In the data rows, 128 means zero.
Here are some numbered points:
[123, 135, 157, 221, 94, 151, 245, 158, 145, 136, 156, 78, 110, 140, 199, 138, 197, 122, 128, 140, 89, 156, 131, 63] 0
[128, 130, 111, 139, 116, 120, 130, 138, 140, 124, 108, 108, 123, 145, 106, 130, 130, 118, 127, 122, 127, 116, 130, 140] 1
[127, 133, 123, 116, 125, 128, 107, 107, 116, 150, 125, 129, 122, 122, 103, 116, 116, 126, 119, 128, 127, 129, 133, 136] 2
[123, 151, 114, 111, 143, 140, 153, 127, 176, 124, 115, 136, 126, 129, 100, 125, 145, 134, 128, 126, 121, 129, 133, 147] 3
[157, 160, 231, 220, 0, 135, 255, 255, 214, 157, 141, 255, 177, 162, 98, 150, 136, 0, 206, 220, 61, 22, 84, 105] 4
[129, 126, 135, 137, 133, 123, 126, 124, 112, 122, 127, 93, 118, 117, 134, 122, 135, 106, 132, 111, 142, 133, 148, 131] 5
[142, 137, 110, 123, 133, 113, 113, 126, 131, 133, 131, 109, 130, 129, 117, 117, 125, 103, 159, 113, 128, 133, 132, 156] 6
[60, 122, 163, 140, 148, 213, 136, 158, 177, 44, 121, 149, 159, 189, 145, 180, 163, 48, 221, 91, 138, 166, 87, 180] 7
[255, 175, 151, 99, 163, 88, 221, 34, 0, 161, 147, 93, 115, 0, 120, 249, 213, 255, 83, 132, 103, 45, 9, 228] 8
[107, 144, 111, 117, 102, 107, 105, 157, 132, 115, 113, 127, 142, 115, 116, 140, 138, 94, 121, 114, 124, 107, 137, 123] 9
[152, 108, 137, 125, 144, 135, 109, 120, 126, 168, 145, 153, 114, 109, 132, 110, 132, 128, 106, 99, 105, 158, 133, 128] 10
[145, 49, 124, 53, 147, 74, 73, 118, 118, 158, 104, 174, 95, 176, 108, 127, 42, 161, 93, 123, 175, 100, 131, 146] 11
[137, 111, 99, 143, 113, 81, 149, 132, 88, 183, 143, 86, 117, 117, 117, 113, 107, 172, 75, 157, 149, 123, 153, 114] 12
[142, 118, 141, 161, 137, 138, 163, 126, 146, 124, 130, 123, 141, 117, 153, 125, 140, 137, 121, 135, 125, 155, 133, 133] 13
[135, 127, 153, 129, 102, 120, 107, 114, 146, 102, 108, 131, 142, 142, 113, 133, 128, 123, 117, 109, 124, 126, 115, 141] 14
[110, 131, 118, 108, 122, 133, 120, 121, 137, 117, 121, 126, 127, 152, 141, 140, 119, 137, 119, 134, 128, 119, 133, 142] 15
[120, 133, 119, 140, 134, 134, 106, 125, 116, 134, 120, 128, 150, 137, 122, 118, 112, 92, 143, 130, 127, 139, 134, 127] 16
[116, 133, 135, 126, 140, 129, 96, 130, 128, 115, 165, 124, 120, 137, 117, 115, 124, 125, 117, 95, 138, 135, 107, 136] 17
[134, 143, 122, 119, 140, 125, 103, 118, 135, 126, 108, 136, 137, 129, 129, 119, 112, 116, 139, 119, 122, 123, 123, 132] 18
[142, 125, 130, 99, 138, 126, 107, 139, 128, 144, 131, 115, 114, 97, 130, 104, 135, 127, 112, 120, 124, 100, 142, 134] 19
[122, 143, 130, 142, 137, 123, 120, 128, 118, 136, 118, 115, 126, 134, 123, 130, 140, 111, 139, 121, 134, 135, 140, 128] 20
[133, 132, 129, 124, 146, 111, 129, 128, 114, 141, 137, 107, 147, 122, 126, 123, 140, 112, 138, 121, 135, 130, 142, 126] 21
[164, 59, 106, 45, 137, 111, 56, 112, 119, 139, 102, 150, 105, 174, 112, 155, 79, 172, 110, 121, 161, 113, 128, 147] 22
[129, 136, 122, 133, 118, 117, 121, 123, 130, 140, 125, 103, 128, 120, 116, 129, 132, 125, 130, 119, 124, 136, 138, 150] 23
[155, 131, 102, 116, 121, 126, 100, 128, 133, 130, 129, 118, 126, 128, 110, 113, 124, 92, 167, 113, 126, 138, 121, 174] 24
[146, 120, 130, 101, 125, 123, 80, 122, 134, 121, 145, 158, 155, 143, 101, 126, 117, 117, 117, 125, 140, 133, 169, 155] 25
[123, 125, 124, 111, 144, 107, 109, 142, 135, 142, 111, 100, 144, 109, 106, 139, 112, 97, 132, 98, 134, 119, 148, 130] 26
[141, 143, 137, 89, 125, 119, 116, 123, 142, 131, 127, 160, 108, 156, 142, 109, 107, 122, 119, 155, 138, 126, 133, 126] 27
[146, 137, 123, 117, 148, 115, 129, 126, 134, 127, 129, 131, 145, 124, 106, 115, 116, 102, 145, 128, 130, 133, 121, 119] 28
[112, 111, 96, 123, 118, 118, 121, 137, 149, 115, 117, 122, 129, 129, 114, 154, 116, 143, 123, 130, 137, 105, 110, 136] 29
[123, 120, 120, 125, 128, 117, 113, 141, 116, 122, 116, 137, 131, 136, 133, 118, 137, 126, 133, 115, 138, 134, 139, 125] 30
[112, 118, 126, 132, 149, 122, 115, 116, 138, 123, 122, 132, 121, 126, 96, 137, 122, 107, 137, 122, 133, 140, 146, 130] 31
[111, 123, 118, 104, 134, 107, 85, 133, 124, 133, 122, 138, 133, 152, 134, 114, 109, 105, 148, 109, 144, 131, 129, 139] 32
[124, 138, 103, 132, 120, 129, 117, 149, 149, 105, 99, 126, 112, 153, 120, 131, 131, 99, 151, 123, 129, 102, 130, 151] 33
[105, 101, 93, 160, 164, 119, 99, 97, 135, 154, 115, 139, 133, 85, 91, 61, 173, 117, 68, 184, 151, 56, 110, 114] 34
[164, 145, 114, 73, 133, 75, 92, 104, 165, 73, 148, 104, 82, 157, 123, 98, 144, 95, 167, 160, 161, 114, 167, 112] 35
[120, 143, 111, 140, 127, 152, 117, 117, 122, 127, 140, 140, 108, 119, 112, 100, 137, 116, 125, 130, 117, 145, 125, 158] 36
[138, 125, 133, 115, 149, 144, 122, 101, 155, 165, 120, 117, 137, 148, 125, 121, 142, 128, 132, 149, 131, 127, 136, 132] 37
[148, 164, 157, 168, 138, 172, 255, 125, 119, 182, 182, 163, 60, 131, 199, 139, 171, 192, 77, 164, 58, 164, 83, 8] 38
[113, 139, 131, 135, 142, 143, 164, 146, 136, 136, 153, 165, 142, 130, 156, 151, 160, 161, 118, 152, 116, 139, 103, 84] 39
[147, 124, 82, 109, 123, 120, 109, 127, 121, 126, 111, 130, 135, 136, 98, 124, 97, 143, 132, 133, 121, 135, 121, 130] 40
Which three points above are nearest to each new point? Their numbers follow each, nearest first.
[158, 104, 70, 101, 115, 103, 99, 107, 115, 144, 115, 132, 137, 136, 83, 119, 89, 148, 124, 127, 125, 140, 136, 129] : 40 2 18
[155, 110, 110, 122, 137, 98, 135, 118, 103, 177, 141, 106, 113, 97, 104, 132, 113, 171, 76, 150, 158, 131, 135, 104] : 12 2 19
[140, 126, 141, 115, 132, 130, 97, 132, 144, 116, 138, 147, 149, 137, 112, 137, 126, 111, 127, 128, 142, 130, 150, 149] : 25 31 18
[109, 118, 131, 128, 144, 118, 121, 123, 143, 93, 125, 134, 111, 136, 101, 115, 124, 112, 143, 113, 142, 139, 137, 130] : 31 30 20
[128, 127, 144, 131, 142, 140, 106, 125, 135, 116, 156, 131, 122, 134, 129, 124, 132, 144, 124, 116, 139, 121, 102, 139] : 17 15 30
[108, 108, 100, 135, 132, 89, 149, 126, 93, 191, 150, 70, 98, 125, 84, 136, 89, 195, 52, 159, 165, 109, 163, 97] : 12 2 23
[114, 129, 140, 131, 149, 148, 178, 153, 141, 124, 164, 165, 134, 127, 159, 143, 159, 156, 116, 153, 127, 146, 104, 79] : 39 13 30
[0, 148, 164, 176, 96, 104, 48, 76, 142, 0, 143, 139, 131, 129, 255, 154, 83, 255, 94, 92, 148, 108, 255, 115] : 15 30 14
[126, 138, 116, 114, 104, 112, 105, 150, 127, 122, 115, 114, 130, 130, 115, 140, 135, 103, 125, 107, 125, 120, 141, 131] : 9 1 23
[152, 121, 144, 139, 141, 122, 118, 127, 129, 144, 140, 144, 119, 125, 129, 107, 130, 122, 111, 110, 112, 145, 127, 128] : 10 2 30
[20, 140, 123, 120, 146, 0, 112, 171, 18, 194, 62, 140, 86, 0, 115, 54, 74, 247, 255, 216, 218, 37, 186, 179] : 12 19 2
[135, 154, 110, 128, 131, 130, 105, 114, 129, 132, 106, 129, 151, 128, 128, 132, 115, 123, 133, 123, 105, 127, 125, 132] : 18 16 23
[136, 123, 133, 107, 120, 123, 89, 97, 115, 157, 122, 114, 114, 126, 101, 112, 108, 122, 121, 115, 134, 132, 135, 145] : 2 23 18
[126, 132, 110, 106, 117, 131, 101, 115, 137, 134, 113, 125, 136, 141, 143, 138, 98, 119, 108, 134, 139, 124, 134, 157] : 15 18 2
[155, 111, 90, 120, 121, 108, 111, 114, 123, 138, 119, 140, 130, 128, 105, 128, 106, 130, 127, 138, 120, 142, 134, 120] : 40 2 28
[82, 154, 255, 255, 37, 196, 160, 152, 0, 255, 255, 218, 0, 57, 255, 249, 239, 255, 125, 255, 126, 152, 105, 0] : 38 0 39
[165, 112, 88, 110, 136, 85, 146, 129, 86, 201, 160, 84, 106, 81, 96, 120, 109, 195, 47, 165, 168, 125, 137, 87] : 12 19 2
[119, 149, 129, 147, 139, 124, 116, 127, 129, 139, 109, 139, 130, 148, 116, 134, 144, 114, 152, 130, 132, 137, 125, 134] : 20 16 18
[111, 132, 130, 150, 136, 133, 112, 123, 114, 133, 124, 139, 153, 137, 121, 115, 106, 96, 134, 140, 132, 138, 143, 106] : 16 20 31
[126, 121, 128, 124, 124, 112, 116, 129, 120, 126, 144, 116, 133, 127, 116, 113, 131, 134, 132, 123, 124, 129, 138, 158] : 23 6 30
[94, 125, 138, 153, 132, 134, 184, 165, 118, 125, 140, 176, 131, 154, 167, 164, 183, 169, 148, 158, 109, 136, 94, 72] : 39 13 30
[156, 117, 144, 153, 129, 170, 167, 161, 137, 127, 147, 125, 139, 166, 167, 130, 125, 112, 158, 140, 108, 162, 110, 92] : 13 39 16
[103, 125, 96, 92, 112, 135, 98, 109, 139, 117, 110, 133, 134, 158, 144, 139, 97, 122, 108, 141, 145, 109, 137, 169] : 15 29 32
[168, 121, 126, 60, 160, 117, 76, 137, 109, 121, 122, 147, 112, 153, 104, 157, 81, 157, 100, 108, 161, 119, 118, 161] : 22 25 40
[142, 114, 133, 131, 153, 132, 115, 122, 140, 149, 139, 135, 94, 129, 118, 152, 119, 105, 134, 119, 110, 130, 144, 125] : 31 20 2
[111, 149, 140, 120, 112, 127, 114, 127, 120, 116, 129, 142, 122, 118, 105, 114, 128, 122, 110, 162, 132, 144, 146, 123] : 2 36 30
[113, 144, 116, 117, 126, 128, 109, 121, 129, 110, 122, 130, 109, 118, 127, 116, 123, 94, 136, 107, 116, 138, 126, 134] : 18 6 20
[138, 122, 141, 140, 158, 154, 158, 125, 128, 124, 144, 135, 133, 117, 133, 141, 136, 136, 106, 114, 132, 137, 124, 100] : 13 39 21
[117, 140, 137, 167, 106, 100, 186, 138, 142, 158, 141, 105, 139, 115, 129, 143, 167, 111, 105, 139, 118, 156, 118, 102] : 13 20 21
[133, 150, 114, 126, 137, 128, 111, 116, 132, 132, 108, 127, 141, 126, 117, 127, 125, 120, 128, 118, 117, 129, 125, 136] : 18 23 20
[148, 102, 81, 135, 115, 69, 163, 128, 77, 210, 159, 81, 104, 103, 114, 102, 94, 212, 41, 184, 159, 111, 161, 96] : 12 2 19
[114, 135, 132, 111, 144, 143, 95, 117, 124, 102, 129, 142, 130, 123, 117, 114, 115, 102, 133, 115, 125, 127, 117, 138] : 18 17 16
[163, 91, 103, 127, 130, 108, 125, 126, 117, 204, 127, 115, 120, 110, 110, 110, 90, 194, 95, 160, 151, 147, 139, 110] : 12 2 40
[161, 185, 164, 149, 144, 183, 223, 120, 136, 185, 160, 184, 43, 135, 200, 141, 164, 171, 86, 169, 36, 166, 81, 11] : 38 39 0
[113, 125, 126, 98, 136, 118, 77, 139, 122, 138, 104, 145, 146, 163, 128, 125, 99, 92, 153, 101, 146, 122, 128, 154] : 32 18 16
[90, 116, 133, 117, 147, 131, 146, 155, 131, 116, 134, 174, 136, 165, 137, 159, 141, 158, 126, 150, 122, 132, 96, 84] : 39 15 30
[50, 149, 151, 162, 109, 127, 84, 105, 153, 0, 127, 134, 119, 133, 243, 143, 103, 227, 119, 109, 152, 121, 218, 123] : 15 30 14
[139, 152, 179, 182, 0, 127, 236, 251, 174, 143, 142, 243, 143, 158, 108, 132, 129, 35, 181, 175, 88, 57, 103, 109] : 4 33 9
[142, 116, 128, 128, 132, 131, 120, 131, 127, 151, 140, 139, 120, 116, 125, 112, 138, 119, 123, 110, 116, 153, 136, 123] : 10 30 2
[144, 130, 124, 114, 156, 122, 131, 124, 134, 122, 126, 110, 130, 121, 113, 118, 120, 98, 149, 112, 125, 137, 123, 120] : 28 6 21
[93, 123, 159, 154, 126, 167, 211, 175, 153, 70, 158, 129, 162, 207, 161, 183, 187, 123, 137, 157, 119, 138, 77, 119] : 39 13 0
[80, 121, 139, 139, 147, 180, 128, 138, 153, 78, 135, 150, 148, 164, 135, 150, 150, 71, 184, 108, 132, 153, 107, 167] : 7 33 16
[99, 125, 137, 139, 160, 140, 194, 150, 145, 128, 154, 145, 154, 167, 147, 154, 169, 145, 163, 127, 119, 117, 86, 94] : 39 13 3
[125, 95, 84, 132, 120, 118, 132, 143, 149, 114, 129, 122, 125, 125, 96, 164, 109, 166, 118, 152, 133, 110, 109, 131] : 29 40 1
[77, 111, 134, 134, 144, 145, 183, 173, 138, 110, 147, 196, 135, 185, 151, 167, 177, 163, 141, 152, 116, 132, 86, 59] : 39 13 15
[123, 114, 121, 121, 129, 123, 117, 148, 120, 138, 110, 146, 119, 138, 138, 124, 135, 127, 131, 128, 130, 142, 129, 124] : 30 20 18
[185, 194, 149, 147, 140, 196, 247, 111, 130, 213, 176, 183, 14, 124, 218, 135, 165, 202, 53, 168, 32, 170, 68, 0] : 38 39 0
